In the rows, zero is written as 128.
Rotation paths and how fast each direction turns (degrees each step)
Each turn is a multiple of 5 degrees from 10 to 175, or 0.
Each row of a path follows its step; steps can be skipped.
Rotation 1:
step 0: [144 116 121 118 107 123 121 138 125 129 126 128 119 116 135 124 117 120
 125 126 135 136 115 135 127 124 113 138 115 124 126 130 122 134]
step 1: [141 141 126 138 130 122 116 135 132 128 124 135 140 135 148 140 125 135
 117 133 134 140 128 124 134 122 117 139 129 135 120 127 139 135]
step 2: [128 133 123 124 131 119 116 134 120 111 137 124 106 133 134 130 139 120
 121 122 137 136 133 133 126 140 127 135 131 139 118 122 117 143]
step 3: [142 134 127 129 127 134 124 123 125 129 107 134 112 139 129 127 114 106
 128 133 133 146 120 134 131 121 122 130 119 129 125 130 124 130]
step 4: [137 147 114 133 138 120 131 107 123 131 133 137 131 134 134 137 126 121
 118 120 126 130 133 123 125 128 124 149 138 132 128 134 133 138]
step 5: [136 120 107 127 122 121 136 131 121 125 130 138 107 125 134 129 130 124
 140 126 130 139 127 132 122 134 123 132 144 120 125 124 110 135]
step 6: [137 146 132 132 113 131 128 129 128 132 122 141 121 136 141 124 118 124
 143 138 129 142 130 117 140 124 121 131 138 134 138 135 133 125]
step 7: [120 149 129 126 128 117 128 127 129 137 141 131 114 110 143 126 127 120
 131 117 131 124 134 128 122 139 124 142 132 129 127 127 136 143]
step 8: [126 123 121 138 116 131 123 137 125 130 123 133 107 117 135 125 120 128
 125 127 133 150 131 135 116 118 118 122 128 110 124 135 131 133]
step 9: [136 141 123 113 117 130 113 130 133 130 132 129 126 134 132 130 127 135
 117 132 125 138 134 127 128 122 114 146 134 136 136 145 144 129]
step 10: [141 132 121 122 128 123 127 147 131 136 135 130 117 124 133 140 127 127
 130 126 135 129 136 139 111 138 119 142 118 134 119 116 122 141]
step 11: [143 134 129 146 107 130 125 134 113 116 123 126 119 139 133 135 117 128
 121 127 134 146 126 121 127 121 129 131 117 129 125 128 130 133]
Speeds:
[130 131 126 129 130 135 125 129 130 130 128 125 128 128 130 129 125 131
 128 124 127 130 119 123 128 127 130 127 131 132 129 129 130 125]
135
[126 129 128 136 125 134 128 128 129 124 133 132 134 132 129 128 128 124
 125 130 127 130 132 127 128 126 127 127 128 130 132 129 130 128]
145
[125 129 129 127 124 130 132 133 131 132 130 127 125 125 130 125 127 132
 132 125 124 128 133 128 126 127 127 129 129 124 131 131 134 127]
35
[131 126 130 128 130 134 131 128 128 129 132 128 128 122 125 126 130 128
 128 121 132 129 131 128 128 130 124 126 130 131 124 128 123 130]
135
[125 131 131 124 127 130 126 126 130 134 126 132 134 132 128 126 124 129
 129 125 127 126 128 129 128 128 125 132 129 128 123 123 128 131]
125
Rotation 2:
step 0: [123 126 145 138 117 128 127 145 121 128 121 123 119 135 122 137 121 125
 137 121 127 120 121 135 139 134 135 142 126 134 125 129 114 123]
step 1: [126 117 135 135 138 121 128 139 130 131 122 134 135 139 126 118 139 137
 137 143 129 126 134 116 122 116 123 141 118 135 126 137 121 121]
step 2: [125 125 143 126 135 131 132 139 125 135 122 132 109 132 121 139 139 137
 132 116 119 130 115 139 136 125 138 137 122 128 131 126 120 119]
step 3: [127 111 124 140 125 129 128 147 122 131 132 129 134 137 127 126 133 125
 144 137 119 116 125 118 133 125 125 140 130 145 123 131 124 124]
step 4: [112 126 145 126 137 135 130 137 126 125 115 129 123 137 126 124 128 140
 133 129 127 132 118 129 118 124 144 138 125 125 133 137 117 116]
step 5: [141 116 130 138 134 135 129 146 135 131 133 127 121 132 128 137 139 137
 146 138 126 129 121 127 143 121 123 131 123 132 120 124 119 122]
step 6: [105 126 131 134 128 133 127 135 112 128 122 128 126 147 136 130 139 128
 131 124 124 126 126 124 131 129 142 138 121 141 135 133 121 117]
step 7: [140 110 138 134 139 133 139 145 128 131 122 120 127 122 127 123 126 143
 144 131 134 128 129 126 130 129 134 137 128 132 128 134 113 127]
step 8: [118 126 137 141 127 134 120 148 133 128 126 134 123 143 137 128 148 127
 126 130 120 124 130 132 133 122 138 129 119 123 125 127 120 118]
step 9: [131 114 141 125 131 124 140 137 117 131 120 119 129 134 121 136 132 131
 140 138 126 132 126 118 140 134 138 137 119 143 136 125 123 129]
step 10: [124 114 129 143 138 142 128 140 131 134 118 132 133 126 127 129 147 127
 128 125 127 121 129 136 120 122 138 136 129 131 123 140 119 112]
step 11: [121 113 146 127 134 131 137 148 119 125 131 125 119 136 130 124 132 134
 138 139 115 135 124 128 137 128 138 128 126 127 125 117 132 132]
Speeds:
[127 128 125 129 125 133 130 126 129 127 129 129 128 134 129 124 134 125
 126 130 127 123 131 127 124 123 125 126 126 130 124 131 127 131]
155
[133 129 128 136 127 130 127 125 127 129 131 131 122 125 129 130 129 129
 129 130 126 130 127 127 123 131 132 132 125 125 127 130 131 130]
130
[127 126 128 122 126 125 130 124 122 130 130 128 129 127 130 126 127 130
 125 134 130 127 129 121 128 126 131 132 126 125 129 130 126 124]
135
[122 128 126 131 126 129 129 125 130 127 124 129 133 126 127 130 125 129
 128 130 129 125 127 127 131 131 131 133 128 133 128 131 127 135]
120
[123 126 128 130 126 127 129 130 131 133 136 126 126 131 127 129 126 122
 127 127 130 129 128 128 135 126 130 130 128 125 124 128 132 129]
130
Rotation 3:
step 0: [130 136 117 132 119 145 138 140 128 139 129 130 139 130 107 126 128 129
 126 122 134 124 134 151 127 131 127 114 120 137 131 132 127 129]
step 1: [111 121 126 130 129 119 130 130 110 136 140 126 126 128 132 141 116 120
 124 125 122 120 133 126 124 138 141 107 133 123 136 123 132 120]
step 2: [119 124 139 119 135 112 130 124 140 122 139 126 119 122 131 132 126 137
 128 121 127 120 120 128 133 121 114 139 129 121 136 137 130 103]
step 3: [131 134 141 131 133 141 115 122 144 123 120 139 125 128 121 115 115 119
 131 122 131 123 120 136 122 118 112 120 125 139 132 134 126 135]
step 4: [130 134 115 136 117 134 127 124 125 116 119 124 118 128 140 127 105 115
 121 129 135 137 122 129 128 133 137 123 135 126 124 108 135 131]
step 5: [120 140 123 124 128 129 120 124 137 127 130 116 142 124 137 125 137 146
 122 126 111 136 123 118 134 131 132 139 134 113 126 117 135 121]
step 6: [139 126 144 136 142 126 117 123 117 130 120 133 132 129 110 122 136 134
 129 128 115 129 122 119 136 118 136 140 121 135 131 135 132 141]
step 7: [133 121 116 129 120 130 134 127 116 124 115 131 112 142 132 118 135 118
 135 151 135 134 128 129 132 120 133 128 132 128 121 142 125 132]
step 8: [125 133 120 122 120 130 140 135 140 131 130 130 147 133 130 140 139 126
 120 129 133 146 145 125 127 128 129 126 145 127 122 132 115 125]
step 9: [139 118 129 125 134 121 137 151 127 140 127 135 137 124 113 142 128 141
 132 115 120 120 125 127 124 135 134 121 127 137 127 124 137 130]
step 10: [118 114 130 122 126 110 121 128 114 138 122 125 113 129 139 135 131 124
 136 130 127 113 125 145 124 133 118 126 126 122 137 136 129 136]
step 11: [125 133 143 121 131 138 134 116 137 119 133 122 125 132 126 143 123 122
 129 127 150 127 134 140 134 127 113 131 128 113 126 132 116 122]
Speeds:
[132 129 130 126 127 125 127 130 128 127 132 132 131 126 131 127 126 128
 129 136 128 129 133 130 130 128 126 130 132 121 132 125 129 125]
120
[124 131 128 125 129 125 131 124 133 132 126 129 128 131 126 128 132 126
 129 125 130 133 127 125 126 130 128 132 126 123 128 125 125 122]
120
[127 122 125 124 129 129 130 130 128 128 131 129 126 125 124 131 129 125
 132 128 122 135 132 133 128 129 127 126 126 128 127 131 127 127]
40
[130 127 125 128 127 126 131 129 127 132 128 131 128 136 127 128 127 132
 127 127 127 125 133 129 128 129 132 128 132 132 133 133 124 124]
45
[128 125 128 131 131 125 127 129 126 128 131 131 130 124 128 129 128 135
 131 127 126 130 123 122 122 129 124 132 130 129 129 130 130 126]
100
[129 123 129 130 126 133 124 126 132 127 130 128 125 129 128 123 122 130
 128 126 124 129 128 127 128 130 132 134 129 124 127 127 123 130]
40
Rotation 4:
step 0: [139 140 123 122 126 127 130 140 128 138 128 125 136 129 126 130 114 132
 132 139 134 152 129 126 119 117 134 135 123 129 112 120 135 126]
step 1: [133 148 125 115 131 119 123 139 123 126 126 115 128 133 132 143 131 122
 122 142 144 139 132 131 134 124 133 127 131 125 118 121 130 136]
step 2: [122 147 132 121 135 119 114 133 127 116 122 120 127 125 126 134 134 108
 115 126 137 123 128 140 133 125 132 113 129 129 129 128 125 122]
step 3: [119 136 136 131 133 133 120 138 129 128 122 137 133 114 123 119 121 115
 119 111 133 131 125 139 132 116 123 116 124 131 136 140 123 121]
step 4: [129 131 126 126 137 141 133 139 128 144 122 137 124 115 126 117 119 135
 137 110 139 139 125 139 132 121 123 129 135 127 133 140 128 135]
step 5: [145 129 126 118 136 130 136 137 132 136 127 122 109 128 130 128 136 140
 143 110 137 131 131 139 125 130 135 131 135 132 123 133 131 137]
step 6: [148 122 128 124 131 126 123 134 141 117 124 123 111 135 131 138 149 131
 127 118 127 133 139 129 125 129 134 127 120 139 128 132 122 125]
step 7: [128 127 121 133 134 135 112 120 137 117 127 143 121 134 120 138 143 135
 115 129 126 141 133 122 125 123 128 124 122 136 136 135 117 119]
step 8: [113 136 122 134 131 130 126 116 118 124 140 148 129 135 116 123 137 146
 123 124 132 139 122 124 131 124 133 123 131 132 139 134 123 132]
step 9: [120 129 123 126 120 112 130 124 118 129 132 132 132 133 125 108 136 144
 135 113 129 129 127 128 136 137 138 127 133 125 143 122 126 140]
step 10: [129 121 125 129 112 111 116 130 128 138 116 125 130 130 134 116 135 139
 132 115 117 118 140 130 121 136 136 136 129 122 136 124 131 124]
step 11: [128 125 130 135 114 133 121 133 132 136 117 137 139 128 139 139 136 144
 126 134 118 116 145 132 120 126 133 141 122 127 126 133 133 119]
Speeds:
[127 130 127 126 131 129 132 130 126 130 126 123 133 129 126 128 133 134
 128 130 131 126 122 126 129 129 127 129 133 132 126 131 126 131]
95
[127 123 131 129 131 128 127 127 125 126 128 128 130 134 124 133 128 127
 121 127 132 132 127 129 127 128 130 125 130 125 129 122 127 128]
60
[126 126 127 133 128 126 124 127 131 128 132 127 130 128 127 121 130 129
 127 127 126 127 123 132 133 123 125 123 131 123 127 129 129 130]
65
